Some points, one per row:
{-3.3, -0.7,  2.4, -1.3,  2.0,  2.2, -1.1, -0.3, -1.6,  0.4,  1.9,  2.3,
 -0.2, -1.5,  1.4, -0.4, -2.3,  0.5, -0.3, -1.2}
{-0.1,  0.3,  0.2, -0.5,  1.1,  1.3, -1.4, -1.0, -1.5, -0.3,  0.8,  0.2,
 -1.3, -2.5,  2.2, -0.1, -0.6, -0.8,  0.4, -1.0}
{ 1.1,  0.3, -1.4,  0.3, -0.1, -1.4,  0.1, -0.2,  0.3,  0.2, -0.5, -0.3,
  0.8,  0.7, -1.5, -0.1, -0.8,  0.5, -1.4,  0.5}
{ 0.3, -0.1, -1.1, -0.7, -0.6, -0.1,  0.5, -0.6,  0.4,  0.6, -0.4,  0.3,
 -0.1,  0.8,  0.1,  0.0, -0.1, -0.6,  0.2,  0.0}
{-0.9, -0.1,  0.9,  0.5,  2.2,  1.7, -0.8,  0.6, -0.6, -1.5,  0.3, -0.9,
 -1.8, -3.2,  1.9, -0.2, -0.3, -1.4,  0.9, -0.9}
{-1.8, -0.6, -0.3, -0.6,  1.1,  2.4, -0.4,  0.1, -0.2, -0.7, -0.1,  0.0,
 -2.8, -3.2,  2.9,  0.5,  0.2, -1.0,  1.5, -1.6}
{-1.4,  0.3,  0.9, -0.8,  1.2,  1.6, -1.3, -0.1, -0.8,  0.1,  1.2,  0.6,
 -1.7, -1.7,  1.1,  1.1, -1.6, -0.6,  0.7, -0.5}
{-0.3, -1.1, -0.9,  0.7,  0.7, -0.5,  1.5,  0.7,  0.7, -1.1, -0.3, -0.9,
 -0.9,  0.1, -0.7, -0.4,  1.1, -0.8, -0.4,  1.3}
{-0.6,  0.6, -0.1, -0.2, -0.2, -0.3, -0.6,  0.1,  0.7,  0.1,  0.2,  0.7,
  1.0,  1.1, -0.2, -0.3,  0.3,  0.0, -0.2,  0.3}
{ 0.7,  0.5, -1.1,  0.2, -0.2, -0.4,  0.4, -0.8,  1.1, -0.9, -0.9,  0.0,
 -0.2, -0.3,  0.5,  0.1,  0.8, -1.1,  0.3,  1.1}
{ 0.4,  0.6, -0.2, -0.7, -0.5, -0.8,  0.0,  0.2,  0.1,  0.0,  0.1,  0.6,
  0.1,  0.9, -1.0, -0.2,  0.0,  1.0, -1.0, -0.3}
{ 0.5,  0.5, -0.6,  0.2, -0.3, -1.2,  0.3, -0.2,  1.4,  0.1, -1.4, -1.1,
 -0.5, -0.4,  0.0, -0.5,  0.7, -0.9,  0.5,  0.6}
{-0.5, -1.0,  1.4, -0.7,  0.4,  0.9, -0.2,  0.4,  0.2,  1.3, -0.5,  0.1,
  1.1,  0.1, -1.1,  0.1, -1.1,  1.4, -0.3, -0.9}
{ 0.0,  0.4, -0.5,  0.4,  0.5,  0.9, -0.3, -0.7,  0.6, -0.8, -1.0, -0.1,
 -2.1, -2.5,  1.2,  0.6,  1.4, -1.1,  0.7, -0.2}
{-1.0, -0.3,  1.3, -0.6,  0.8,  0.9, -0.7,  0.5, -1.4, -0.2,  0.3,  0.3,
  0.4,  0.8, -1.0,  1.0,  0.0,  1.0, -0.2, -0.5}
{ 0.1, -0.4, -1.0,  0.9,  0.2, -0.7, -0.5, -1.1, -0.6,  0.2, -0.6, -0.8,
 -0.5, -0.3,  0.3, -0.1,  0.5, -1.2,  0.8,  0.0}
{-0.2,  0.1,  0.4,  0.1,  0.5,  0.5, -0.7,  0.3, -0.7, -1.1,  0.2, -0.1,
 -1.2, -2.4,  2.1, -1.3,  0.3, -1.2,  0.9, -0.7}
{ 0.0,  0.3,  0.6, -0.3, -0.1, -0.9, -0.4,  0.0, -1.1,  0.5,  0.5,  0.7,
  1.1,  1.2, -0.1,  0.2,  0.6,  0.3, -0.3,  0.8}
{ 0.3, -0.7,  0.4,  1.1,  0.2,  0.3,  0.5, -0.1, -1.2, -0.2, -0.6,  1.1,
 -0.5, -0.9,  1.2,  0.9, -0.3,  0.8,  1.4, -0.5}
{-0.9, -0.4,  0.8, -0.4,  1.0, -0.1, -0.4,  1.0, -1.6,  0.3,  1.4,  0.3,
 -0.3, -0.6,  0.9, -0.1, -0.4,  0.4,  0.3, -0.7}
{ 0.6,  1.3, -1.9, -0.4, -1.5, -1.8,  1.4, -0.1,  1.9,  0.5, -0.3,  0.2,
  1.3,  2.2, -2.2, -0.3,  0.1,  0.6, -1.2,  1.9}
{-0.3,  0.9, -0.4, -0.7,  0.1, -0.7, -0.1,  0.7, -1.0,  0.9,  0.0,  0.1,
  0.9,  0.8, -0.7,  0.3,  0.1,  0.9, -1.0,  0.9}
{-0.6, -0.7,  1.1,  0.0, -0.7,  0.1,  0.1,  0.1, -0.9, -0.8,  0.4,  1.0,
  0.3, -0.5,  0.4, -0.5, -0.3, -0.8,  0.4, -0.8}
{-0.6, -0.1,  0.8,  0.2,  1.3,  1.2, -1.4,  1.6, -0.5, -0.6, -0.4,  1.1,
 -1.2, -0.6,  0.6, -0.5, -0.3,  0.7,  1.2, -0.7}
{-1.4, -0.6,  1.0,  0.3,  0.5,  0.2,  0.3, -0.5, -0.1, -0.1, -0.1,  0.6,
  0.0, -1.4,  0.4,  0.7, -0.9, -0.2,  0.4,  0.6}
{ 0.2,  0.1,  0.0, -0.4,  1.1,  0.8,  0.3,  0.0, -0.4, -0.3,  1.2,  1.4,
 -0.6, -1.8,  0.1,  0.0, -0.4, -0.6,  0.1, -1.2}
{-1.5,  0.1,  2.6, -0.7,  0.4,  0.8, -1.2,  0.2, -1.2,  0.8,  1.9,  1.6,
  1.6,  2.8, -2.0, -0.7, -1.7,  4.0, -1.2,  0.4}
{ 0.1,  0.2,  0.3, -0.9, -1.4, -1.8,  0.9, -0.1,  1.4,  1.3, -1.0,  0.1,
  1.0,  2.5, -0.6,  0.0,  1.0,  0.3, -1.0,  1.3}
{ 0.7,  0.0, -0.9,  0.9, -1.8, -1.2,  1.8,  0.4, -0.2,  1.1, -0.7,  0.2,
  0.2,  0.5, -1.6, -0.7, -0.6,  0.5, -0.7,  0.9}
{ 0.6, -0.3,  0.8, -0.3, -0.4, -0.9, -0.8,  0.0,  0.4,  0.8,  0.8,  0.7,
  2.0,  1.6, -0.8,  0.9, -0.3,  0.6, -0.5,  0.0}
{ 0.5,  0.4, -0.9,  0.8,  0.4,  0.6,  0.0, -0.5, -0.1,  0.0, -0.6, -0.4,
 -0.2, -1.5,  0.2, -0.4,  1.3, -0.6,  0.3, -0.6}
{ 1.5,  0.6, -1.5,  0.7, -1.7, -1.1,  1.3, -0.9,  0.7, -0.3, -1.1, -0.3,
 -0.3, -0.7,  0.4,  0.1,  0.9, -0.9, -0.6,  0.2}
{-1.4,  0.0,  0.8, -0.3,  1.9,  0.8, -1.3,  0.7, -0.3, -0.4,  0.1, -0.3,
 -1.8, -2.9,  1.6, -0.2, -0.9, -0.2,  2.4, -1.4}
{ 1.1, -0.7, -0.4,  0.3, -0.1,  0.3,  0.1, -0.3, -0.5,  0.3, -0.1, -0.8,
  0.4, -0.2, -0.8,  0.3,  0.5, -0.8, -0.1, -0.5}
{-0.6, -0.7, -0.4, -0.2,  1.6,  0.9,  0.2,  0.5, -0.1, -0.4,  0.3, -0.4,
 -1.4, -1.1,  1.0,  0.2, -0.4, -0.7, -0.3, -0.5}
{ 0.6,  0.9, -0.2,  0.7,  0.2, -0.3,  0.2,  0.1, -1.0, -0.7, -0.6,  0.2,
  0.4,  0.4, -0.1,  0.2,  0.0,  0.1, -0.4,  0.5}
{ 0.9,  0.4, -0.6,  0.5,  0.5,  1.2, -0.7, -0.5, -0.2, -0.5,  0.3, -0.4,
 -0.9, -2.1,  1.8, -0.8,  0.2, -2.0,  0.8, -2.1}
{-2.0, -1.2,  2.2, -0.3,  1.5,  2.4, -1.6,  0.5, -2.2, -0.5,  0.7,  1.3,
  0.4, -1.0,  1.2,  0.9, -1.7,  1.1,  0.2, -1.0}
{-1.4, -1.4,  3.5, -0.6,  0.0,  0.3, -0.8,  1.6, -1.4,  1.4,  1.1,  2.7,
  2.3,  2.4, -2.1,  0.1, -2.6,  2.2, -1.2, -0.2}
{-1.2, -0.1, -0.5,  0.2,  0.2,  1.3,  0.1, -0.6, -0.6, -0.7,  0.1, -1.1,
 -1.2, -0.6,  1.5,  1.7, -0.5, -1.0,  3.0, -0.1}
{ 1.5,  0.4, -2.1,  0.8, -0.2, -1.4,  0.7, -1.1,  1.2,  0.6, -1.1, -1.4,
  1.7,  1.3, -1.0,  0.7,  1.4, -0.2, -0.9,  1.1}
{-0.4, -0.4,  0.2, -0.8,  1.3,  0.8, -0.4,  1.1, -0.3, -0.4,  1.6,  0.1,
  0.6, -1.2,  0.0,  0.2, -0.4,  0.6,  0.3, -0.3}
{-1.4, -0.6,  1.3,  0.0, -0.1,  0.8, -0.1,  0.4, -0.3, -0.2,  0.6,  0.8,
  1.4,  1.4, -0.9,  0.0, -0.4,  0.9, -0.5, -0.5}
{ 0.9,  0.4, -0.1,  0.2, -1.7, -2.3,  1.1,  0.1,  0.4,  0.9,  0.2, -0.7,
  1.1,  2.4, -1.4,  0.3,  0.3, -0.1,  0.0,  0.6}
{-1.1,  0.2,  0.4, -0.6, -3.1, -2.1,  0.5,  0.6,  0.6,  1.1,  0.0, -0.2,
  2.3,  2.5, -2.1,  0.7, -1.5,  2.1, -1.5,  1.0}
{ 0.7, -0.5, -1.0, -0.5,  0.9,  0.0,  0.4,  0.1,  0.4, -0.5, -0.5, -0.5,
 -1.4, -0.5,  0.9, -0.6,  0.3, -1.4, -0.2, -0.1}
{ 0.7,  1.4, -0.8,  0.2, -0.1, -1.1,  1.2,  0.2,  1.2,  0.2,  0.0, -1.2,
 -0.2,  0.7, -1.1,  0.2,  0.0,  0.2, -0.1,  1.6}
{ 0.6,  0.8,  0.4, -0.6, -0.5,  0.0, -0.1,  0.4,  0.8, -0.3,  0.0, -0.4,
  0.3,  1.8, -0.4,  0.5,  0.2, -0.4, -0.4, -1.0}
{ 1.2, -0.2, -0.8, -0.4, -1.0, -0.4,  0.3, -0.8,  0.7,  0.0, -1.0, -0.6,
  0.4,  0.8, -0.6,  0.2, -0.5,  0.6,  0.0,  0.4}
{-1.3,  0.2,  1.2, -0.5,  0.1,  0.0,  0.5, -0.2, -0.7,  0.3,  0.9,  0.3,
  0.9, -0.4,  0.1, -0.3, -0.7,  1.9,  0.1,  0.7}
{-0.2, -0.3,  1.7, -1.4,  0.3,  0.7, -0.4,  0.2, -1.0, -0.2,  0.7,  0.9,
  0.9, -0.5,  0.5,  0.0, -1.0, -0.7,  0.2, -0.1}
{ 2.0,  0.4, -2.1,  0.2, -1.4, -1.0,  0.0, -0.5,  1.6, -0.7, -0.2, -2.4,
 -0.8, -0.8,  1.4,  0.7,  2.2, -3.1,  0.6, -0.2}
Then 10 other points, each followed by its number:
{ 2.2,  0.9, -3.2,  0.2, -1.2, -2.7,  1.9, -1.9,  2.4,  0.2, -1.3, -2.1,
 -1.5, -0.6, -0.1, -1.5,  1.9, -2.8, -0.6,  1.6} 0
{-0.9, -0.5,  0.7,  0.1,  1.5,  1.7, -1.0,  0.9, -0.9, -0.3,  2.0,  0.5,
 -1.3, -1.9,  1.1, -0.4, -0.2, -0.7,  0.9, -0.7} 1
{ 0.8,  1.3, -1.0, -0.9,  0.5, -0.6,  0.6,  0.2,  0.5, -0.9,  0.2, -1.2,
 -0.8,  0.2,  0.8, -0.4,  0.4, -1.6, -0.1,  0.4} 2
{-3.8, -0.7,  2.5, -0.7,  2.7,  3.2, -1.7,  0.4, -3.6,  1.3,  2.3,  2.4,
  0.7,  0.5, -0.2, -1.2, -1.2,  1.1,  0.8, -1.4} 3
{-0.1,  0.3, -0.8, -0.3, -1.4, -1.0,  0.2,  0.0,  0.3,  0.0, -0.9, -0.6,
  0.3,  1.9, -0.9, -0.2,  0.4,  0.7, -0.8,  0.6} 4
{ 0.4,  0.3, -0.8,  0.4,  0.6,  0.2,  0.0, -0.1,  1.2, -1.7, -0.2, -0.7,
 -1.5, -2.4,  2.0, -1.1,  0.4, -2.1,  1.0, -0.4} 5
{-1.5,  0.4,  1.4, -1.5,  1.4,  1.2, -2.6,  1.0, -2.1, -0.2, -0.1,  1.4,
  1.0, -0.5, -0.9, -0.2, -0.5,  0.7, -0.3, -1.0} 6
{-1.6, -0.2,  2.1,  0.7,  2.0,  1.8, -0.8,  0.5, -1.2, -0.1,  1.6,  0.6,
  0.5, -0.9,  0.3,  0.0, -1.7,  1.4, -0.9, -0.6} 7
{ 1.8,  0.6, -0.4,  0.0, -1.5, -0.9,  0.2, -0.4,  0.3,  2.2, -0.2, -0.4,
  1.2,  1.9, -0.7, -0.2, -0.5,  0.6, -0.1,  1.3} 8
{ 0.2, -0.2,  1.0, -0.8,  0.0,  0.9,  0.3, -0.1, -0.2,  0.7, -0.1,  1.1,
  0.1, -1.6,  0.0, -0.3,  0.1,  0.9, -0.8,  0.1} 9
Which of these numbered points is nearest to each point below by angle, seen from the average point of the first points? Its number follows each.
{-0.6,  0.2,  0.7, -0.1,  1.0,  0.1,  0.1,  0.9, -0.2, -0.1,  0.1, -0.9,
  0.2, -0.1, -0.6, -0.2, -0.7,  0.3,  0.2,  0.7} > 7
{ 1.1, -0.1, -3.2,  1.8,  2.1,  1.4, -0.6, -0.5,  1.3, -2.7, -2.4, -4.1,
 -3.9, -6.0,  3.5, -0.4,  2.0, -6.0,  2.1, -1.3} > 5
{ 0.2,  0.5,  0.4, -1.0, -0.5,  0.7, -0.1,  0.2,  0.5, -0.6,  0.0,  0.1,
 -0.4,  0.0,  0.3, -0.1, -0.2, -0.6, -0.1, -0.8} > 2
{ 0.2, -0.3, -1.5,  1.2,  1.5,  1.4,  0.7, -0.9,  1.2, -2.3, -0.5, -1.5,
 -4.2, -4.9,  3.4, -1.2,  1.4, -3.5,  2.1, -1.1} > 5
{ 1.1,  0.4, -1.3,  1.0, -0.5, -1.6,  0.5, -1.2,  0.4,  0.3, -1.1, -0.4,
 -0.1,  0.3, -0.3, -0.6,  0.9, -1.5,  0.4,  0.3} > 0
{ 1.7,  0.9, -2.5,  1.8, -1.3, -2.6,  1.6, -1.0,  0.4, -0.2, -1.6, -0.5,
 -1.8,  0.3, -0.8,  0.0,  1.1, -1.4, -0.3,  0.7} > 0
{ 1.7,  0.2, -0.8,  0.4, -0.8, -1.6,  0.5, -0.5, -0.2,  1.3,  0.6, -0.1,
 -0.4,  0.3,  0.0,  0.5, -0.4,  0.7, -0.5,  0.2} > 8
{-1.0, -0.4,  1.3, -0.2,  1.2,  1.3, -1.0,  0.6, -0.7, -0.2,  0.2,  0.2,
 -0.3,  0.5, -0.1,  0.6, -0.9,  1.4, -0.3, -0.8} > 7
{-0.8, -0.4,  1.7, -0.9,  1.1,  0.6,  0.1,  0.8, -1.3,  0.7,  1.5,  0.8,
  1.3,  0.7, -0.9, -0.1, -1.4,  2.2, -1.0,  0.7} > 7
{ 0.4, -0.3,  0.6, -0.9,  0.2, -0.4,  1.6, -0.1, -0.2, -0.2, -0.1,  0.5,
  0.0,  0.5,  0.6,  0.6, -0.2, -0.4, -0.5,  0.7} > 2
{-0.4,  0.5,  0.4, -0.1, -0.1,  0.0, -0.2,  0.6,  0.2, -0.2, -0.4, -0.1,
  0.1,  0.4,  0.0, -0.3,  0.0,  0.6, -1.1,  0.0} > 4
{-1.4, -0.3,  0.9,  0.1,  2.5,  3.0, -1.1,  1.4, -0.6, -0.7,  0.6,  0.4,
 -1.2, -3.2,  2.0, -0.1, -0.8, -1.6,  1.3, -2.6} > 1
{ 0.5,  0.6, -0.2, -0.2, -0.3,  0.3,  0.9,  0.1,  1.1, -0.9, -0.6,  0.6,
  0.3, -0.1,  0.6,  0.7,  0.2, -0.3,  0.2,  0.1} > 2
{ 0.0, -0.5,  1.0,  0.3,  1.1,  1.4, -0.1,  0.9,  0.4,  0.2,  0.8,  0.9,
  0.4,  0.3, -0.6, -0.3, -1.0,  1.0,  0.3, -0.1} > 7
{ 0.8, -0.6, -0.2, -0.6,  0.2, -0.3,  0.6, -0.2,  0.3,  1.1,  0.2, -0.2,
  0.6,  0.6, -1.0,  0.2,  0.3,  0.5, -0.1,  0.3} > 8
{ 0.3, -0.7, -1.6, -0.6,  0.9,  1.1, -0.4,  0.0,  0.3, -1.6, -0.4, -0.8,
 -1.0, -3.7,  2.7, -0.1,  1.7, -3.5,  1.3, -0.5} > 5
{ 0.9,  0.0, -0.5,  0.3, -0.7,  0.5,  0.5, -0.5,  0.4, -0.2,  0.4, -0.5,
 -1.1,  0.6,  1.3,  0.6,  0.2, -0.2,  0.3, -0.3} > 2
{ 2.1, -0.1, -2.6,  0.6, -1.0, -1.9,  0.7, -1.9,  2.5, -0.5, -1.4, -1.8,
 -0.7, -0.4,  0.6,  0.5,  1.0, -1.5,  0.2,  0.9} > 0
{-1.3, -1.4,  1.1, -1.6,  3.1,  3.3, -1.6,  0.5, -2.3,  0.0,  0.5,  1.3,
 -3.4, -3.8,  3.5,  0.4, -0.1, -0.7,  2.2, -2.5} > 1
{ 0.3,  0.0, -0.5,  0.4,  1.0,  1.6, -0.7, -0.2, -0.4, -2.4, -1.0, -1.2,
 -3.1, -4.2,  3.1, -0.3,  0.8, -2.8,  1.6, -1.1} > 5
{-0.3,  0.0, -0.3,  1.3, -1.6, -0.3,  0.2, -0.9, -0.3, -0.5, -0.8, -0.5,
  0.7,  0.6, -0.5,  0.5,  0.2,  0.3, -0.9,  0.0} > 4
{ 2.1,  0.6, -2.8,  0.7, -1.8, -1.7,  1.2,  0.0,  2.2, -0.4, -1.7, -1.3,
 -0.9, -0.6, -0.6,  0.3,  1.7, -1.2, -1.2,  1.4} > 0
{-2.3, -0.8,  0.6, -0.4,  0.7,  1.3, -0.9,  0.7, -1.0, -0.6,  0.3,  1.0,
 -0.4,  0.1,  0.4, -0.5, -0.7,  0.7,  0.2, -0.3} > 3
{-0.9, -0.4,  2.1,  0.1,  3.1,  3.0, -1.4,  1.0, -2.1, -0.5,  1.1,  0.9,
 -2.2, -1.7,  3.1,  0.0, -0.3, -0.7,  0.2, -0.9} > 1
{ 0.7,  0.3,  0.8, -1.1,  0.2,  0.1,  0.5,  0.4,  0.4,  0.5, -0.5, -0.2,
  0.4, -0.1, -0.1,  0.2, -0.2,  0.2, -1.1,  0.2} > 9
{-1.0,  1.0,  0.8, -0.9,  0.5,  0.7, -0.6,  1.0, -0.6,  0.2, -0.1,  0.8,
  1.3,  0.7, -1.1, -0.5, -1.4,  1.3, -0.1, -0.3} > 6
{ 0.0, -0.2, -1.2, -0.3,  0.0,  0.4,  0.3,  0.1,  0.1, -0.4, -0.3, -0.5,
 -0.6, -1.8,  1.4,  0.6, -0.3, -1.7,  1.0, -0.6} > 5
{ 1.7,  0.6, -0.7,  0.8,  0.6,  0.7,  0.4, -0.5,  0.7, -0.9,  0.4, -0.3,
 -2.1, -2.0,  2.1,  0.0,  0.7,  0.0,  0.4, -1.1} > 5
{-0.8,  0.2,  0.8, -0.6,  0.2, -0.9,  0.0,  0.4, -0.3,  0.7,  1.0,  1.4,
  1.8,  0.2,  0.0,  1.2,  1.1,  1.9, -0.9,  0.5} > 9
{-2.2,  0.2,  0.7, -1.9,  2.5,  1.9, -1.1,  0.3, -1.4,  0.4,  1.9,  0.5,
  0.5,  0.4, -0.5, -0.4, -0.4,  1.0,  0.0,  0.2} > 3
{ 1.1,  0.2, -2.0,  0.8, -0.5, -1.7,  1.3, -2.1,  0.4,  0.1, -0.9, -2.2,
 -0.2,  0.3, -0.2, -0.2,  0.8, -1.3, -0.2,  0.5} > 0
{ 0.8,  1.6,  0.0, -0.1,  0.1, -1.2, -0.2,  0.3,  0.8,  0.7,  0.1,  0.8,
 -0.3,  0.6, -0.5,  0.9, -1.3,  0.9, -0.1,  1.0} > 8
{ 2.8,  0.5, -4.2,  2.4, -1.1, -2.4,  1.1, -2.2,  3.3, -1.2, -1.7, -1.8,
 -1.5, -1.3,  0.9, -0.4,  1.8, -1.8,  0.4,  0.1} > 0
{-1.2,  0.2,  0.9, -0.3,  1.0,  2.2, -0.5,  0.5, -0.6, -0.9,  1.1, -0.1,
 -1.8, -2.7,  2.1,  0.9, -0.8, -0.9,  0.2, -1.1} > 1
{ 2.2, -0.1, -0.8, -0.1, -1.8, -0.7,  0.7, -0.9,  0.9, -0.5, -0.9,  0.0,
 -0.3, -0.8, -0.7, -0.2,  0.6, -0.7, -0.1,  0.8} > 0
{-0.2,  0.8,  0.6,  0.2,  0.1,  0.6,  0.1, -0.2, -0.7, -0.9,  0.5,  1.3,
 -0.3, -0.4,  1.0,  0.4, -0.8,  0.1, -0.1, -0.1} > 7
{ 3.7,  0.5, -4.8,  0.9, -2.4, -1.7,  1.2, -2.5,  4.7, -1.5, -3.7, -2.4,
 -1.5, -1.9,  1.9, -0.7,  3.0, -3.6, -0.9,  1.7} > 0
{-4.8, -1.1,  4.3, -1.0,  2.4,  1.9, -2.9,  2.0, -3.7,  2.0,  3.4,  3.4,
  2.5,  1.2, -1.1, -0.9, -4.0,  2.4, -0.6, -1.6} > 3
{ 0.6,  0.8, -0.6, -0.3, -2.6, -0.9,  0.6, -0.1,  0.5,  0.6, -1.0, -0.1,
 -0.6,  1.7, -1.9, -0.5,  0.6,  1.7, -0.5,  1.0} > 4
{ 0.5, -0.1, -1.0,  0.8,  1.3,  1.5, -0.4,  0.7,  0.3, -1.3, -0.2, -0.4,
 -0.9, -2.4,  2.3, -1.2,  0.5, -1.9,  1.3, -1.0} > 5
{-1.0, -1.0,  0.8,  0.1,  0.5, -0.4, -0.3,  0.8, -0.5,  0.9, -0.2,  0.9,
 -0.4,  1.0, -0.6,  0.0, -0.3,  1.5,  0.2,  0.2} > 3
{ 0.6,  0.5, -1.4,  0.3,  0.3,  0.6,  0.5,  0.9,  1.2, -1.0, -0.6,  0.0,
  0.8,  0.0,  0.8,  0.0,  0.8, -0.4,  0.3, -0.5} > 2
{-0.1,  0.0, -0.2,  0.3,  0.9,  0.4, -1.0, -0.1, -0.1, -0.6, -0.5,  0.5,
  0.3,  0.7, -1.0, -0.2, -0.1,  0.0,  0.2, -0.2} > 6
{ 0.4, -0.1, -0.8,  0.3,  0.9,  1.1, -0.2,  0.0,  0.4, -0.3, -0.6, -0.5,
 -1.4, -0.5,  2.8, -1.0,  0.4, -1.4,  1.3, -1.8} > 5
{ 0.5,  0.0, -0.1,  1.2, -2.5, -4.3, -0.1, -0.3,  2.0,  0.5, -1.0, -0.2,
  1.1,  3.0, -3.6,  0.2,  1.2,  0.5, -1.1,  2.1} > 4
{ 3.0,  1.9, -2.6,  1.7, -2.3, -2.8,  1.5, -1.6,  3.0, -0.8, -1.7, -1.9,
 -0.5,  1.3, -1.1, -1.4,  1.7, -2.0, -0.5,  1.3} > 0
{-0.1, -0.3, -1.0, -0.1,  0.7, -0.4, -0.2, -0.2, -0.2, -1.5, -0.7, -0.6,
 -1.1, -2.1,  0.4,  0.3,  0.7, -1.0,  0.4,  0.3} > 5
{ 1.1, -0.5, -1.8,  1.4,  0.6,  0.0,  0.4, -1.7,  0.4, -1.4,  0.6, -0.8,
 -2.2, -2.3,  1.5, -0.2,  1.4, -2.3,  2.2, -0.6} > 5
{-1.6, -0.3,  0.6,  0.1,  1.5,  2.6, -0.1,  0.7, -0.5, -0.7,  0.9,  0.4,
 -0.5, -2.2,  1.0,  0.2, -1.0, -0.4,  1.5, -1.2} > 1
{-1.7, -0.4,  2.2, -1.7,  1.6,  0.3,  0.1,  0.5, -1.3,  0.6,  1.9,  2.8,
  1.3,  1.9, -1.7, -0.2, -1.4,  3.6,  0.5, -0.2} > 3
{-0.7, -0.1,  0.5, -0.6,  0.3,  0.4,  0.2, -0.1,  0.2, -0.2,  0.8,  0.2,
  0.9,  0.3, -0.6, -0.1, -0.2,  0.5, -0.7,  0.3} > 7
{-0.2,  0.0,  1.3,  0.0,  0.8,  0.7, -1.3, -0.1, -1.5, -0.5,  0.1,  0.2,
 -0.9, -1.6,  0.9,  0.6, -0.2, -0.8,  1.5, -1.2} > 1
{ 0.6,  0.8, -1.6,  0.5,  0.3, -0.7,  0.4, -0.4,  0.1, -1.1, -0.2, -0.9,
 -2.3, -2.3,  1.9,  0.3,  0.6, -1.9,  1.2, -0.4} > 5
{ 2.9,  0.2, -1.4,  0.6, -1.3, -1.4, -0.2, -0.5,  1.7, -0.1, -1.7, -1.8,
 -0.6, -0.8, -0.6,  0.6,  1.8, -0.7, -0.2,  0.6} > 0
{ 5.4,  0.4, -4.1,  1.1, -0.8, -3.5,  2.1, -1.3,  2.2, -1.6, -3.7, -4.5,
 -2.0, -1.5,  0.5, -1.2,  2.9, -3.2,  0.2,  2.0} > 0
{ 0.1,  0.4,  0.3,  0.1,  0.3,  0.1, -0.2, -0.8,  0.2,  0.4, -0.6, -0.1,
  1.2,  0.0,  0.7, -0.3, -0.1, -0.3,  0.6,  0.8} > 8
{-0.2, -0.3,  0.2,  0.3, -0.4,  0.7, -0.7, -0.4,  0.3, -0.3, -1.0, -1.3,
 -1.4, -2.4,  0.7,  0.4,  0.6, -1.7,  2.4,  0.1} > 5
{-0.4, -0.1,  0.8, -0.8,  1.8,  1.6, -0.6,  0.7, -1.6, -0.6,  1.0,  0.4,
 -1.5, -3.1,  0.1, -0.5, -0.8, -0.5, -0.2, -0.6} > 1
{ 2.6,  0.6, -2.1,  0.7, -2.3, -2.2,  0.6, -1.4,  2.1, -0.1, -2.2, -0.9,
  0.0,  0.5,  0.4, -0.5,  1.5, -1.0, -0.5,  1.1} > 0
{ 1.9,  0.7, -2.6,  2.2, -0.7, -2.7,  1.2,  0.6,  2.2, -1.5, -1.7, -1.4,
 -0.4, -0.4, -0.2, -1.3,  2.3, -1.8, -0.9,  1.2} > 0
{-0.7,  0.1,  0.8, -1.0,  1.2,  0.9,  0.4, -0.8, -0.4, -0.2,  0.4,  0.4,
  0.0, -0.9,  0.1, -1.1, -1.2,  0.5,  1.3, -1.7} > 3
{-0.8, -1.4,  0.8, -0.3, -0.5,  0.3, -0.1,  1.1, -1.2, -0.2,  1.8,  0.6,
  0.5,  1.1, -0.6,  1.0, -1.1,  2.2, -1.3, -0.6} > 7
{-1.4, -0.5,  1.4, -0.4,  1.1,  0.9, -0.8,  0.4, -1.2,  0.6,  1.1,  1.3,
  0.7,  0.3, -0.4,  0.2, -1.6,  0.5,  0.1, -0.3} > 3
{ 0.4,  0.5,  1.4,  0.1, -0.6,  0.0,  0.6, -0.1,  0.1,  1.0, -0.1,  1.1,
 -0.2,  1.6, -0.7, -0.9, -0.3,  0.9,  0.5,  0.1} > 8
{-0.4, -0.1,  0.5,  0.6,  1.1,  0.7, -1.4, -0.7, -1.5,  0.3,  0.3,  1.7,
  0.8,  0.8, -1.7, -0.2, -0.4,  0.5, -0.9, -0.1} > 6
{-0.1, -0.1, -0.7,  0.0, -0.4,  0.0, -0.3,  0.3, -0.2, -0.3, -0.1, -0.4,
  0.1,  0.2,  0.0, -0.4,  0.6,  0.2, -0.8,  0.2} > 4
{ 0.3, -0.1, -0.5,  0.6, -0.7, -0.7,  0.5, -0.5,  0.8,  1.2,  0.0,  0.3,
  1.2,  1.5, -0.1,  0.6,  0.6,  0.0, -0.8,  0.4} > 8
{ 0.8,  1.2, -0.9,  0.4, -1.8, -1.8,  1.1, -0.2,  0.1, -0.1,  0.0, -0.3,
  0.4,  1.1, -1.3,  0.2,  0.9,  0.5, -0.9,  1.1} > 4
{ 0.0,  0.5, -0.4,  0.7,  0.5,  0.7,  0.4, -0.1, -0.2, -0.8,  0.6, -0.2,
 -1.0, -1.7,  1.6,  0.3,  0.3, -1.2,  0.5, -0.4} > 5
{ 1.4,  0.6,  0.0,  0.9, -1.1, -1.2,  1.6, -0.1,  0.6,  0.6,  0.2, -0.3,
  1.5,  1.6, -1.6, -0.2,  0.6, -0.1, -0.7,  1.1} > 8
{ 1.1, -0.3,  0.2,  0.4, -0.6, -1.2,  0.4, -0.4,  0.3,  0.6,  0.2,  0.6,
 -0.1,  0.6, -1.2,  0.5,  0.7, -0.4, -0.4,  0.6} > 8
{-0.1, -0.9, -0.4,  0.5,  0.8,  1.3, -0.8, -0.1,  0.4, -0.9, -0.1, -0.3,
 -1.5, -1.6,  1.7, -1.1,  0.5, -3.1,  0.5, -1.4} > 5
{ 0.7, -0.7, -0.9,  0.6, -0.5, -0.5, -0.2, -0.9,  0.4,  0.1, -1.2, -0.7,
  0.0, -0.6, -0.5,  1.0,  1.4, -1.1,  0.6, -0.3} > 0
{ 1.6,  0.6, -1.2,  0.9, -1.3, -0.3, -0.8, -1.4,  1.4,  1.0, -0.4,  0.0,
  0.4,  0.5, -0.6, -1.0,  0.4,  0.0, -0.4,  0.7} > 8
{-0.1, -0.2,  0.3,  0.2, -0.4,  0.2,  1.1,  0.1,  0.7,  0.1,  1.0,  0.8,
  0.7,  0.4,  0.0,  1.0, -0.3,  1.0, -0.1,  0.9} > 8
